In the rows, zero is written as 128.
One hidden turn or mirror swaps the rows below in pairs. Which row is each named row swapped with?
puf: [142 125 132 113  93 150 128 125 162 105 124 140 119 105 109 161 132 154
 118 142  95 102 107  98 137 148]
Zepad: [124  90  97 120 144  93 120 107 149 114  95 154 121 147 152 133 133 157
 115 146 114 146  98 101 164 136]
dol: [ 93  79 130 134 100 120 116 110 151 104 110 156 129 100 140 164 114 134
 165 145 128 102 112 119 136 136]
mabus: [127 149 145 110 123 103 139  57 140 134 105 163 112 115 123 159 121 124
 114 142 121  76 148 109 138 128]
Detu: [139 124 148 149 170 124 128  71 135 130 122 142 145 163 134 122 120 125
 147 101  86 104 150 103 140 140]
Metis: [154 100 137 142 113 142 117 106 128 105  92 164 137 133 174 167 141 159
 138 168 100  94 119 121 131 138]
kilun: [113 130 138  86 129 109 107  88 152 139 108 165 148 142 140 155 138 157
 140 144 113 116 129 114 145  97]
fav: [132 169 141 113  91  97 110 141 122 118 136 145  95 160 147 129 126 134
 121 129 129 129 126 113 126 143]
lorug: [127  97 113 142 133 177 159  82 163 134 130 145 176 130 144 132 122 120
 125 136 110 108 140 123 121 139]
fef: [116 149 130 117 122 117 158  98 106 150 134 144 159 148 122 127 113 101
 107 137 156 163 151 119 147 134]
Zevak: [ 78 116 153 184 110 123 112 132 150 125 122 145 100 156 133 148 124 142
 122 143 138 117 143 120 125 137]
nimu: [111 132 117 161 140 146 118  64 109 118 109 147 148 113 180 140 122 146
 122 122 100  99 157  98 148 142]
Vonag: [130 100 132 131 158 148 139  95 123 143  96 147 138 112 137  95 136 132
 113 145  87  76 104 102 122 133]
Vibu: [150  94 138 137 118 165 157 131 141 112 111 140 147 144 129 107 135 128
 107 125 110 100 137  90  89 142]
bos: [160  93 141  99 168 136 109 117  94 140 124 148 159 107 139 122 127 127
 113 126 147 135 131 122 140 150]
Dugot: [163 154 182 123 140 150 137 130 151 120 117 133 151 159 128 134 120 124
 122 119 128 145 141 120 132 148]
rorag: [100 139 118 147  87 155  72 114 132 133 116 125 140 144 151 156 126 118
 132 130 124 144 129 113 121 128]
bokid: [127 119 133 141 107 152 167 108  50 145 110 153 136 113 147 143 121 114
 123 144 121 100 131 113 122 127]
giv: [123 123 141 137 146 138 153 115  55 124 112 133 110  89 143 173 124 119
 118 132 114 125 126 118 135 144]
vudav: [ 66 135 120 127 120 186 167 104 119 116 130 161 126 139 136 155 115 119
 128 136 102 106 134 120 125 144]
bev: [115 144  92 129 145 121 199 126 100 122 117 142 114 157 148 150 120 134
 123 131 116 151 127 121 139 137]
Dodeb: [ 74 132 161 101 140 118 159  90  84 131 119 151 133 146 144 176 119 139
 117 130 136 111 130 124 136 156]
dulus: [ 95 124 128 120 156 134 151 113  73 130 127 124 140  87 135 184 115 136
 118 122 131 124 126 116 126 140]
gela: [108 165 126 155 151 140 120 131  69 151 122 151 115 133 130 105 120 126
 110 129 143 124 139 122 139 141]
Mavot: [145 147 114 152 115 141 117 130  93 141 123 158  93 130 124 146 130 126
 159 119 113  95 125 135  95 140]
teral: [ 93 139  99 153 105 114 132  79  79 106 131 128 150 107 116 122 123 140
 120 151 120 133 142 121 129 140]
salab: [112  90 152 142 136 139 158 127 130 118 111 136 154 154 148 135 117 130
  91 157  97 104 167  92 101 173]
tili: [162 157 151 135 139 128 101 128 117 122 114 139 121 155 118 189 126 135
 109 157 130 142 126 128 152 145]
Gineb: [121 106 126 149 118 125 122 115 133  67 100 137 146 122 145 135 109 139
 126 131  97  96 160 111 141 190]
Sofup: [142 136 102 146 105 146 138 109 117 154 115 164 137 147 146 166 115 137
 121 155 154 165 131 148 117 120]
vofal: [ 91 105 105 115 143 106 127 116 145 114 113 186 156 135 129 154 109 134
 101 177 130 146 121  92 136 156]
ren: [116 120 118 112 109 148 132 131  99 120 148 133 117 174 166 130 132 129
 145 111 118 125 109 134 116 175]
Sirob: [ 89 114 135 149 138 153 142 104 165 116 109 151  87 161 137 164 124  96
 117 123 129 141 135 118 125 135]
gekem: [103 103 112 166 106 128 150 134 118 114 104 140 122 114  94  99 108 117
 127 136 132 118 113  93 110 155]
Zat: [145 160 123 101 135  79  87 126 135 135 122 132 134 152 112 168 120 131
 119 137 139 114 133 124 132 140]
kaz: [146 121 125 159 128 136  95 110 134 105  82 157 149 115 171 155 116 146
 113 168 112 143 142 132 144 160]
Vana: [151 142 132 149 159 140 146 103 149 160 113 147 140 140 108 152 118 158
 111 104 144 148 142  97 139 117]
zap: [112 102 121 112 141 100 137 141 152 106 125 120 141 126 123 132 127  85
 108 105 131 104 140 146 125 160]
ril: [138 102 120 110  95  60 143 116 134 147 109 133 109 118 123 114 124 130
 116 143 124 125 127 115 122 152]
vomek: [109 103 133 129 124 126 128 123 121 154 113 151 100 144 102 130 124 103
 147 140 128 112  84 106 124 100]
zeg: [124 155 104 147 130 139  88 108 126 110 125 130 148 113 160 146  96  95
 138 141 116 124 118 126 145 179]
vufos: [ 93 146 144 174 150 100 138 114 126 105 108 143 144  84 144 151 125 137
 136 162 146 128 130 137 134 139]
nane: [154 138 111 134  93 157 162 101 127 118 113 149 156 105 118 154 131 165
 104 158 128 137 115 111 112 134]
dufe: [130  94 106 161 138 105 157 103 113 155 123 167 145 107 142 199 129 121
 117 123 144 112 136 110 136 151]
rabo: [123 125 111 114 160 130 131 123 129 139  92 126 155 151  99 150 124 109
 115 100 102  80 139 108 102 162]
nur: [127 103 133 136 100 154 113 107 139 113 108 124 125  90 144 188 130 138
 150 126 115  98 120 109 144 139]
Pazut: [139 130 153 185 155  96 157 102 132 140 129 130 159 144 156 129 140 144
 120 160 115 115 129 120 132 119]
vure: [147 136 118  95 165 139 137 127 112 138 138 146 145 153 148  99 130 119
 120 124 105  89 138 127 106 165]
Mak: [138 136 111 116 159 120 131 140 127 130 116 152 138 142 104 130 124 124
 112 122  88  69 137 115 100 171]
vepeb: [131  90 145 112 107 117 147  99  81 129 108 177 145 170 143 155 118 154
 110 152 119  85 130 120 115 132]
Gubev: [118  89 151 110 130 157 125 143 157 118 111 117 115 123 174 124 115 133
 125 157 127 102 132 124 150 150]
tava: [141 146 132 137 153 127 171 134  79 126 130 155 142 143 139 139 137 145
 128 150 154 159 126 121 128 129]
vorik: [146 102 139 144 208 118 140  97 118 127 120 157 110 141 138 131 127 153
 123 137 149 131 140 122 132 142]
nam: [134 160 127 151 137  67 162  82 113 124 125 138  95 145 137 168 118 134
 127 134 112 126 125 118 122 148]
bif: [146  93 123 177 140 133 121 132 132 130 115 151 120 127 167 156 106 143
 154 130 130 114 159 158 142 154]
tukal: [107 113  89 124 128 150 128 102 121 117 104 137 153 171 143 155 102 119
 104 108  98  95 106 116 106 176]
Totor: [ 96 129 129  98 139  79 104 114 148 144 133 147 112 179 137 142 127 128
 117 131 138  93 134 117 133 145]
vule: [136 123 109 122 138  84  80 103 141 137 116 149 102 167 135 162 118 119
 121 122 157 135 138 120 125 146]
datu: [114 128 124  95 162 130 133  88 103 137 113 156 153 177 139 149 110 105
  84 155 104 139 129  97 127 158]
Nuzaf: [130  97 165  86 107 143 136 121 175 133 115 156 151 137 139 109 122 126
 129 134 118 131 140 115 124 143]
Sas: [121 167 147 124  99  95 147 111 170 136 114 155  88 129 126 131 124 135
 125 125 107 127 127 115 124 133]
lik: [144 131 106 146 141 104 119  95 168 121  84 144 119 127 133 121 125 119
 100  93 116 114 138  77 124 152]
fopok: [112 119 137 139 123 150 137 122 150 115 102 103 174 104 101 121 130 138
 116 153 133 146 118 124 124 140]
marun: [126 132 103 154 100 126 146 123 128 106 116 125 137 127 143  91 143 143
 106 107 124 125 157  96 162 141]
fano: [159 101 154  87 140 110 100 119  84 115 109 154 133 106 140 123 128 139
 127 145 106 104 127 115 124 145]
Nagi: [131 126 119 150 112 149 151 124 121 159 123 156 128 119  92 131 129 112
 141 120 138  89 114 138  94 121]
Puzag: [142 141  95 138 113 105 141 130 122 177 101 159 107 161 140 155 110 139
 111 170 151 114 120 106 136 131]
Gagog: [ 94 178 127 130 128  84 130  88 118 125 113 125 147 148 134 105 126 108
 126 135 100 105 127 117 128 138]
fero: [119  88 109 120 162 156  76 127 112 131 128 163 126 131 135 131 134 149
 120 152 154 118 141 114 134 145]
gomug: [106 116  93 108 150 100 148  91 138 121 130 150 154 158 113 112 113 136
 102 124 149 116 110  91 159 142]
tavaz: [ 85  98 143 186 140 161 142  84 128 125 128 123 137 148 137 151 124 115
 124 139 157 107 126 115 135 147]
Viz: [ 93  81 102 153 104 142 112 104 111 120 101 141 129 126 171 176 117 125
 136 143 126 106 105 114 156 137]

ren pairs with vepeb
nane pairs with Dugot
bos pairs with Nagi
Nuzaf pairs with Sofup
Pazut pairs with marun
fav pairs with Metis
gela pairs with Vonag
Mavot pairs with fano
vure pairs with bokid
Sas pairs with kaz
tavaz pairs with gomug

